[[135 145 125 127 136 134 125 127 119 122]
 [134 118 121 126 121 121  99 102 127 131]
 [123 146 128 127 139 133 131 129 125 125]
 [127 120 122 127 116 115 128 114 118 121]]
Indices start at 1.
The entry at row 2, column 2 -> 118
The entry in the top-right corner -> 122
The entry at row 1, column 1 is 135
Give the entry at row 1, column 3.
125
Give the largest entry.
146
The entry just right of 136: 134
The bottom-left entry: 127
Give the entry at row 2, column 1.
134
Give the entry just right of 133.
131
The smallest entry -> 99
The entry at row 3, column 1: 123

Questions about the grid below.
1) Find the largest entry in the last row.
2) Find the fifth entry in reading order.
3) Find the third-last entry, reading row by row.
4) Find the top-left entry.
5) Find the entry in the bottom-left corner.
6) Find the entry directly below the smallest entry.
7) Find the second entry from the end, reading row by row.
[[113 132 143 110 138]
 [142 145 137 143 129]
 [142 126 154 119 103]
 [110 146 111 138 156]
 [116 116 119 116 126]
 [ 99 136 156 109 142]
 [137 144 141 151 129]
 [124 142 113 140 144]
 [104 107 115 104 122]
 [145 142 133 133 132]
 [113 147 110 145 141]
 [116 146 105 141 152]
 [108 108 114 114 120]
 [113 119 120 118 124]]
1) 124
2) 138
3) 120
4) 113
5) 113
6) 137
7) 118

grid = 100	123	110	153	122	150	106	145	147	156	135	152	146	115	144	148
The 1st entry from the right: 148
The entry just left of 144 -> 115
The second entry from the left -> 123
The entry just left of 147: 145
The entry just left of 115: 146

M =
[[128 127 132 131 122 131 126 133 125 125 130 128 126]
 [132 128 129 128 128 132 124 127 131 122 131 125 127]
 [129 135 121 126 131 134 137 122 132 131 125 130 123]
 [128 127 122 131 132 116 132 129 128 125 127 124 128]
 [129 133 123 128 126 129 125 127 126 127 128 130 126]
 [100 135 119 126 108 112 132 131 140 116 112 151 133]
 [126 136 121 124 130 128 123 124 124 123 129 130 128]
 [125 138 124 128 123 131 123 132 131 127 117 134 120]]
Counting starts at 1.
Which number is the bottom-right entry?
Answer: 120
The entry in the bottom-left corner is 125
Which number is the entry in row 1 and column 1?
Answer: 128
The entry at row 1, column 2 -> 127
The entry at row 2, column 3 is 129
Which number is the entry in row 3 and column 1?
Answer: 129
Which number is the bottom entry of the column that holds the largest entry?
Answer: 134
Which number is the entry directly above 138?
Answer: 136
Which number is the entry just right of 119?
Answer: 126
The entry just right of the smallest entry is 135
Which number is the entry at row 3, column 2?
Answer: 135
Which number is the entry in row 1 and column 3?
Answer: 132
The entry just right of 151: 133
The top-right entry -> 126
Which number is the entry at row 2, column 1?
Answer: 132
The entry directly below the smallest entry: 126
Which number is the smallest entry?
Answer: 100

[138 125 149 128 125 117 124]
What is the centre entry?
A: 128
The minimum: 117
What is the 2nd entry?
A: 125
